The same turns and mirrors carry the whole set onto itself and the rows of a family onto each other. Which other rows belong to the same family as each row named below? List them in the order they appear above.
These 32 rows form 4 families of 8 rows each.
Q70: -1.77	-1.69	-0.28	-1.21	-0.14	0.67	2.93	2.22	-0.32	-3.26	-0.58	-1.41	1.71	1.60	0.20	-2.31	-0.80	0.83	1.30	0.35	0.42	0.80	0.90	-0.09	2.37	-4.34	0.24	0.23	1.78	0.92	3.63	-1.48	-2.67	-0.61	-3.19	-0.99	-3.46	0.09	0.45	-0.73	-0.22	1.57	-5.87
Q286: -0.29	-1.86	-0.07	0.82	-0.35	-2.20	2.34	-0.53	-0.46	-0.61	1.03	0.02	1.86	-1.63	0.07	-1.47	-0.33	-4.87	0.65	2.20	-1.29	-0.78	-0.96	2.29	5.43	-0.76	-0.20	0.49	0.45	0.73	2.48	-1.47	-1.27	-2.75	-1.80	-1.24	-4.16	-1.14	-0.35	1.30	-2.90	-1.98	-2.60
Q18: -0.62	-1.04	-0.02	0.99	-0.42	-2.41	1.80	-1.35	0.17	-1.53	1.24	0.55	2.79	-1.21	-0.98	-2.20	0.15	-4.50	-0.35	1.22	-1.51	0.26	0.31	2.18	4.76	-1.05	-1.40	-0.56	1.79	0.86	1.85	-1.13	-0.85	-2.24	-1.20	-1.32	-4.24	-0.08	-1.18	1.45	-3.65	-2.60	-2.49
Q845: 1.76	-3.84	-2.65	2.02	-1.62	-0.81	0.85	0.42	0.76	-1.09	-0.72	0.79	2.00	-2.11	0.07	0.98	1.72	-0.72	2.04	-0.20	1.35	2.07	0.37	-0.19	3.57	-4.33	-1.22	-1.36	2.95	2.56	2.55	-1.47	1.44	1.06	-0.50	0.82	-0.64	0.11	1.76	1.19	0.84	0.75	-1.14
Q678: -1.90	-2.45	-0.15	0.34	-1.63	2.12	-0.59	-0.89	1.58	-3.06	-0.57	2.35	-2.41	-0.99	2.24	-1.28	3.41	3.10	1.84	-0.82	2.46	0.97	1.43	-2.21	-0.34	-3.99	-0.65	0.20	1.15	3.54	-0.90	-1.91	-0.84	0.67	-0.02	2.85	-1.78	1.75	-0.86	1.47	1.42	2.37	-5.10
Q414: -0.24	-0.25	0.88	-0.21	-2.21	5.49	2.74	-0.63	1.91	-2.50	0.11	0.90	1.87	-3.72	0.92	0.03	2.48	-0.17	0.04	-0.37	1.93	-0.38	-0.25	-0.93	1.96	-2.63	-2.13	-1.73	-0.87	1.82	1.71	-2.35	-0.41	-1.64	-0.91	0.09	-3.07	-0.23	0.27	2.41	-3.78	-1.56	-4.44
Q768: -1.20	-2.29	-1.04	2.02	-2.49	-1.27	-0.29	-2.32	-0.24	-1.46	1.16	4.43	-1.07	-4.11	1.43	0.12	3.00	-3.41	1.50	1.69	1.41	-0.72	-0.44	0.81	1.45	-0.70	-0.80	-0.06	1.20	3.51	-2.83	-1.80	0.43	-1.33	2.04	1.92	-2.48	0.41	-1.64	3.43	-1.81	-0.79	-1.59
Q603: -0.39	-2.44	0.48	1.40	-2.78	-1.66	-0.38	-3.20	0.14	-0.89	0.51	4.39	-1.31	-4.13	2.29	0.33	3.30	-2.71	1.36	0.37	0.48	-0.08	0.08	1.00	1.92	-1.48	-0.76	-0.02	0.91	4.45	-2.36	-1.91	-0.34	-1.12	1.97	2.19	-1.83	0.54	-1.82	3.58	-1.16	-1.81	-1.88
Q861: -0.26	-0.27	1.27	-0.76	-1.36	4.30	1.80	-0.20	1.92	-3.32	0.97	0.15	1.40	-3.66	0.08	-0.37	3.06	0.60	-0.71	-0.33	1.59	-1.55	-1.11	-0.68	1.78	-2.26	-2.25	-1.15	-1.04	1.27	1.44	-1.01	0.19	-2.18	-0.55	0.15	-2.46	-0.28	-0.19	3.31	-3.71	-1.23	-3.76
Q128: 0.32	0.30	1.36	-0.84	-1.16	4.48	2.13	-0.06	1.88	-2.44	2.09	0.75	1.68	-2.47	0.15	-0.81	3.04	0.61	-0.13	-0.19	2.16	-0.97	-1.02	-1.08	1.49	-2.24	-3.13	-0.84	-0.37	2.77	1.06	-3.15	-0.76	-1.20	-0.83	-0.31	-1.46	0.31	0.09	1.81	-3.96	-1.23	-4.32
Q123: -0.64	-2.17	-0.27	0.76	-0.60	-2.33	1.86	-0.54	-1.18	-1.45	0.88	0.22	1.78	-1.94	-0.08	-0.91	0.78	-4.77	-1.08	2.00	-2.06	-0.39	-0.35	2.90	5.05	-0.97	-1.31	-0.72	1.04	0.56	1.87	-1.18	-0.92	-3.46	-1.29	-0.54	-4.67	-0.56	-1.03	1.01	-2.57	-1.32	-2.91
Q77: -2.47	-1.87	-0.25	0.27	-1.04	2.22	-0.36	-0.34	1.56	-3.38	-1.37	2.60	-2.45	-1.19	1.74	-0.94	2.59	2.57	2.72	-0.53	2.55	0.47	0.03	-1.62	-1.17	-4.79	0.15	1.39	2.09	2.67	0.04	-1.95	-1.76	0.61	-0.09	3.26	-1.65	0.98	-0.40	1.01	1.20	1.66	-5.36
Q173: -0.56	-2.30	-0.19	2.04	-2.09	-0.79	-0.90	-3.70	1.24	-0.77	1.37	4.73	-2.24	-3.97	0.93	-0.18	3.06	-2.47	1.64	1.13	-0.19	-0.41	-0.35	0.04	2.36	-0.22	-1.72	0.66	-0.06	3.77	-2.14	-1.29	0.80	-0.60	1.80	2.04	-1.88	0.86	-1.53	2.80	-1.89	-1.57	-2.43
Q65: -2.24	-3.91	-1.28	2.00	-0.82	-4.23	-0.16	-1.63	-1.17	-1.31	-1.43	1.28	-2.03	0.70	1.97	-2.03	-0.14	-1.30	3.26	1.89	-1.57	0.70	-0.18	1.11	3.89	-2.25	2.03	1.85	2.33	2.98	-0.05	-1.63	-1.32	0.28	-1.09	1.08	-3.69	0.12	-1.25	0.33	2.76	1.76	-4.61
Q800: -4.11	-0.49	2.37	-0.81	-0.41	0.65	0.90	-1.73	0.41	-2.47	1.09	1.88	-2.58	-0.55	1.65	-3.61	1.26	-0.98	0.31	1.64	-0.32	-1.84	0.20	0.16	1.40	-0.51	0.52	2.25	-1.22	1.85	-0.79	-1.89	-3.31	-2.89	-1.07	0.49	-5.05	0.73	-2.91	1.46	-2.68	-0.45	-6.82
Q27: -1.59	-1.89	-0.02	0.32	-1.46	2.11	-0.14	-0.92	2.22	-2.17	-0.44	2.03	-2.45	-0.81	2.51	-1.80	2.55	3.08	3.69	-0.72	3.36	0.46	0.61	-2.79	0.05	-3.94	0.33	1.36	0.47	3.63	-0.32	-2.23	-1.18	1.20	-0.73	2.19	-1.41	1.09	-0.34	1.83	1.21	1.77	-4.50
Q533: -1.03	-1.99	0.82	-0.90	0.51	1.06	2.04	0.98	1.29	-2.21	-0.69	-2.04	0.49	1.44	0.80	-2.92	0.12	1.64	0.95	-0.28	-0.20	0.88	0.84	-0.76	3.71	-4.14	-0.06	0.65	0.41	0.77	4.41	-1.57	-2.45	-0.73	-3.87	-0.35	-3.46	0.23	0.34	-0.55	0.29	1.24	-6.07
Q39: -1.69	-2.89	-0.46	-0.18	-1.81	2.33	0.25	-0.02	0.81	-2.35	-0.37	2.75	-3.32	-1.12	2.23	-0.30	1.99	2.79	3.23	0.17	1.87	0.18	0.44	-2.15	-0.03	-3.62	-0.09	1.46	-0.06	3.85	-0.41	-1.59	-1.07	0.94	-0.21	2.43	-1.18	1.07	0.22	0.65	1.65	2.55	-5.88
Q460: 2.60	-2.95	-2.52	2.31	-1.72	-0.93	1.13	-0.37	0.12	-0.93	-0.66	0.37	1.87	-1.73	-0.71	0.01	2.01	-0.63	2.01	-0.13	2.88	1.43	0.67	-0.39	3.37	-3.41	-1.95	-1.81	3.14	1.89	2.46	-1.88	-0.23	0.98	-0.79	0.32	-0.31	-0.79	1.84	1.94	0.28	0.99	-1.81
Q83: 1.15	-4.16	-2.70	3.10	-2.17	-0.97	1.44	-1.18	-0.03	-0.91	-0.95	0.55	2.98	-2.28	0.61	0.48	0.96	-0.52	2.10	-0.60	1.20	1.84	0.45	-0.84	2.46	-3.46	-2.22	-1.58	2.46	3.25	2.11	-2.14	-0.29	1.39	0.23	0.09	0.32	-0.60	0.99	0.88	-0.09	0.60	-2.14
Q810: -0.89	-2.53	-0.65	0.70	-2.26	-1.07	-0.29	-2.33	0.73	-0.91	0.52	4.56	-1.48	-3.42	1.15	0.59	2.75	-2.54	1.31	1.98	1.58	-0.45	-0.49	1.02	1.78	-0.20	-0.83	0.44	0.21	4.06	-2.78	-2.34	1.00	-1.56	2.17	2.59	-1.23	-0.49	-0.95	3.61	-1.04	-1.68	-3.29
Q130: -4.89	-1.22	2.21	-1.20	-0.22	0.80	0.56	-1.02	0.97	-2.79	1.10	2.08	-2.50	-0.92	2.97	-2.72	1.16	-1.03	0.54	1.51	-1.72	-1.28	-0.15	0.57	1.76	-1.39	1.09	2.55	-1.50	2.42	-0.94	-1.44	-1.83	-3.07	-1.03	1.30	-5.60	1.40	-3.07	0.96	-1.74	-0.64	-5.87
Q894: -3.55	-0.23	2.06	-1.35	0.03	1.31	0.86	-1.89	1.33	-2.36	0.89	1.32	-3.29	-1.04	2.19	-2.69	1.16	-1.16	-0.29	1.30	-0.32	-1.97	0.52	0.41	2.25	-0.73	0.79	2.66	-1.23	1.89	-1.03	0.04	-1.64	-3.04	-1.43	1.43	-5.37	2.01	-3.11	1.25	-0.82	-0.66	-6.18
Q875: -0.13	-0.13	0.97	-0.90	-1.23	3.88	1.89	0.08	2.30	-2.40	1.96	0.82	1.36	-3.40	0.36	-0.69	3.35	-0.33	-0.61	-0.61	2.90	-0.59	0.47	-1.00	1.28	-2.58	-2.98	-1.26	-0.84	1.19	1.66	-1.79	-0.78	-2.44	-0.81	0.56	-2.41	0.34	-0.06	2.50	-4.02	-1.31	-2.80
Q576: 0.04	-2.42	0.06	1.12	-1.05	-2.39	2.16	-1.13	-0.37	-0.37	1.64	0.20	1.71	-1.46	-0.17	-1.69	0.38	-4.33	-0.55	2.06	-1.37	-0.27	0.57	1.58	6.13	-0.04	-0.73	-0.52	-0.37	1.78	1.80	-1.42	-0.15	-2.44	-1.60	-2.06	-4.08	-0.22	-0.71	1.65	-2.94	-1.33	-2.50
Q315: -1.93	-1.62	-0.79	-0.35	0.69	1.26	2.15	1.75	0.78	-2.71	-0.11	-2.24	0.63	1.32	0.21	-3.05	0.04	1.08	1.26	0.83	0.86	0.23	0.17	-0.87	3.31	-3.45	-0.33	0.70	0.60	-0.19	4.05	-1.43	-1.64	-1.13	-3.87	-0.48	-4.14	-0.13	0.47	-0.77	-0.11	2.23	-5.72
Q554: -2.58	-4.23	-1.87	1.67	-1.09	-4.58	-0.04	-1.34	-0.87	-1.49	-1.23	2.56	-2.14	0.07	1.01	-1.68	-0.90	-2.21	2.87	1.58	-1.79	1.30	1.67	1.00	3.17	-2.46	1.68	1.69	2.08	1.94	0.42	0.39	-1.19	-0.04	-0.69	1.45	-3.85	0.55	-1.10	0.29	1.91	1.23	-4.10
Q367: -2.17	-4.05	-1.10	1.50	0.26	-5.47	-0.96	-0.77	-0.71	-1.17	0.21	1.87	-2.50	1.02	0.74	-2.70	0.51	-1.70	2.17	1.90	-0.89	0.55	0.80	1.00	2.96	-2.18	1.39	2.62	2.53	2.63	0.11	-1.03	-1.50	-0.16	-0.70	1.13	-2.64	0.86	-1.36	0.18	2.06	1.94	-3.41
Q141: -1.51	-1.82	0.48	0.53	0.33	0.98	1.99	0.94	0.48	-2.80	-0.34	-1.77	0.77	0.78	0.57	-3.09	0.20	0.79	0.96	-0.38	-0.52	0.70	1.08	-1.06	3.21	-4.64	0.15	0.53	1.33	0.34	4.57	-1.02	-3.00	-0.25	-3.78	-1.26	-4.40	1.17	-0.26	-1.04	-0.75	1.98	-4.64
Q479: -3.47	0.23	2.25	-2.30	-0.04	0.85	0.67	-0.31	1.07	-3.09	1.74	2.78	-3.53	-0.14	0.61	-2.99	1.22	-1.10	0.72	1.90	-0.93	-1.50	0.25	0.91	2.24	-1.06	0.76	2.45	-0.76	1.47	-0.54	-0.57	-1.69	-2.59	-1.63	0.88	-5.67	1.52	-1.98	1.11	-1.86	-0.61	-6.17
Q543: -2.05	-3.92	-1.56	1.92	-0.59	-4.53	-0.09	-1.20	-0.86	-0.39	-0.50	2.33	-1.92	1.04	2.23	-2.43	0.10	-2.34	3.20	1.66	-0.36	1.71	1.51	0.77	3.27	-2.63	1.36	1.88	2.55	2.97	0.26	-2.26	-2.25	0.08	-1.26	1.35	-3.38	0.75	-1.11	-0.44	2.24	1.65	-3.88
Q811: 1.17	-3.86	-2.32	2.40	-2.12	-1.67	0.83	0.41	-0.22	-1.33	-0.41	0.87	2.60	-1.65	0.19	-0.06	2.08	-0.56	2.85	-0.05	1.61	2.05	-0.23	-0.37	2.94	-4.15	-1.87	-2.00	2.68	2.30	2.68	-3.36	-0.40	0.82	-0.56	0.37	-0.70	-1.66	1.73	1.57	-0.50	1.13	-1.25

Same family as Q141: Q845, Q414, Q77, Q800, Q810, Q576, Q367
Same family as Q315: Q603, Q123, Q65, Q27, Q894, Q875, Q811

The same turns and mirrors carry the whole set onto itself and the rows of a family onto each other. Which other rows belong to the same family as each row named below? List them in the order they appear above.
These 30 rows form 5 families of 6 rows each.
Q244: 1.77	-0.36	-0.55	0.47	-3.02	-1.44	-1.42	-2.07	-2.63	2.02	1.09	0.48	2.40
Q243: -0.45	-0.99	1.98	2.79	-2.46	-0.91	1.45	-0.54	-0.36	-1.00	0.47	-1.23	2.47
Q588: 1.98	-2.17	-0.64	-1.91	-3.11	0.15	-0.49	0.25	1.75	-3.33	0.54	2.17	-2.11
Q542: 3.49	-2.67	-1.91	-1.51	-4.77	-0.18	-0.58	-0.47	2.12	-0.41	-0.92	2.45	-1.35
Q546: 1.58	-0.26	0.51	3.31	-4.13	-2.01	1.02	-3.03	-0.21	-1.01	0.21	-0.22	2.11
Q199: 1.37	-0.56	-0.41	0.09	-2.52	-2.12	-1.48	-1.78	-3.12	1.34	-1.60	-0.09	1.79
Q626: 0.85	-2.06	-0.44	-2.54	-2.62	0.98	-0.98	0.37	2.66	0.09	-0.53	3.27	-0.82
Q589: 0.39	-1.74	0.11	2.69	-4.29	0.08	1.11	-1.43	-0.60	-0.37	2.53	-0.70	1.86
Q742: 1.55	-1.15	1.11	-2.00	-1.19	-1.04	-0.30	0.86	2.25	-3.18	-1.64	1.76	-1.19
Q177: 1.76	-1.29	1.06	2.28	-3.09	-2.10	0.26	-0.42	-2.81	0.32	-0.47	-0.83	2.29
Q744: 3.52	-1.71	-0.27	0.26	-4.84	-0.80	-0.13	-0.16	2.89	-2.05	-2.44	0.89	-1.46
Q282: 2.74	-0.24	0.64	-1.84	-1.77	0.65	-2.19	0.08	2.00	1.55	-2.51	1.93	-0.55
Q9: 0.58	-0.22	-0.01	2.43	-4.06	-0.19	0.32	-2.84	-0.06	-1.34	2.62	-1.20	1.65
Q289: -0.18	-1.82	-0.40	0.01	-0.88	-1.66	2.49	-1.53	-0.01	-0.05	2.01	-0.04	3.02
Q679: 1.39	-1.86	-0.27	0.45	-2.61	-1.38	-0.08	-0.74	-3.07	1.89	1.39	0.60	2.48
Q356: 2.30	-0.18	0.96	-1.77	-0.36	0.00	-0.31	-0.19	2.82	-3.11	-0.71	0.58	-1.45
Q772: 4.60	-0.75	-0.47	0.53	-4.35	0.24	-0.78	-1.00	2.68	-1.35	-1.82	-0.03	-1.67
Q947: 1.89	-1.22	0.91	-1.35	-3.25	0.03	-1.97	0.94	2.05	0.81	-3.04	2.69	-0.75
Q304: 2.10	-1.58	-1.26	-3.08	-0.75	0.26	0.14	0.27	3.36	-1.56	-0.10	0.38	-0.91
Q812: 3.25	-1.48	-1.17	-2.57	-2.41	0.88	-2.39	0.95	0.77	1.00	-0.91	1.19	-1.16
Q528: 4.70	-2.11	-1.79	0.31	-4.17	0.99	0.13	-1.96	1.71	-2.06	-0.95	0.50	-0.90
Q910: 0.64	0.13	1.35	1.61	-2.60	-1.58	-0.76	-1.92	-1.65	1.97	-0.46	1.51	2.84
Q46: 2.30	-1.51	-0.53	-1.64	-2.25	2.28	-1.63	-0.83	1.37	1.96	-1.82	2.68	0.46
Q422: -0.03	0.10	1.52	0.84	-0.47	-2.73	1.07	-2.14	-0.65	-1.65	0.74	0.72	2.56
Q684: -1.20	-0.40	-0.07	-0.37	-0.40	-2.05	1.51	-2.48	1.07	-0.62	-0.68	-0.72	2.58
Q815: -0.24	-0.20	-0.18	-0.78	-0.39	-1.86	1.07	-2.59	0.32	0.02	1.91	0.04	3.05
Q842: 2.84	-1.61	-1.05	-0.27	-4.34	1.78	-0.96	0.13	2.94	-1.44	0.06	-0.35	-1.84
Q156: -0.30	-0.36	0.61	3.02	-4.28	-0.04	-0.25	-2.21	-0.54	-1.75	0.14	-1.64	0.75
Q155: 1.60	-1.44	0.23	-2.19	0.07	1.34	-0.21	-0.63	1.38	-3.40	0.18	1.65	-0.78
Q944: 0.33	-1.26	0.89	0.91	-1.16	-2.51	1.78	-0.84	-0.40	1.18	-0.79	-0.49	3.58

Same family as Q289: Q589, Q742, Q744, Q679, Q947
Same family as Q282: Q244, Q9, Q356, Q772, Q815
Same family as Q626: Q243, Q588, Q542, Q177, Q944
Same family as Q422: Q546, Q304, Q812, Q910, Q842

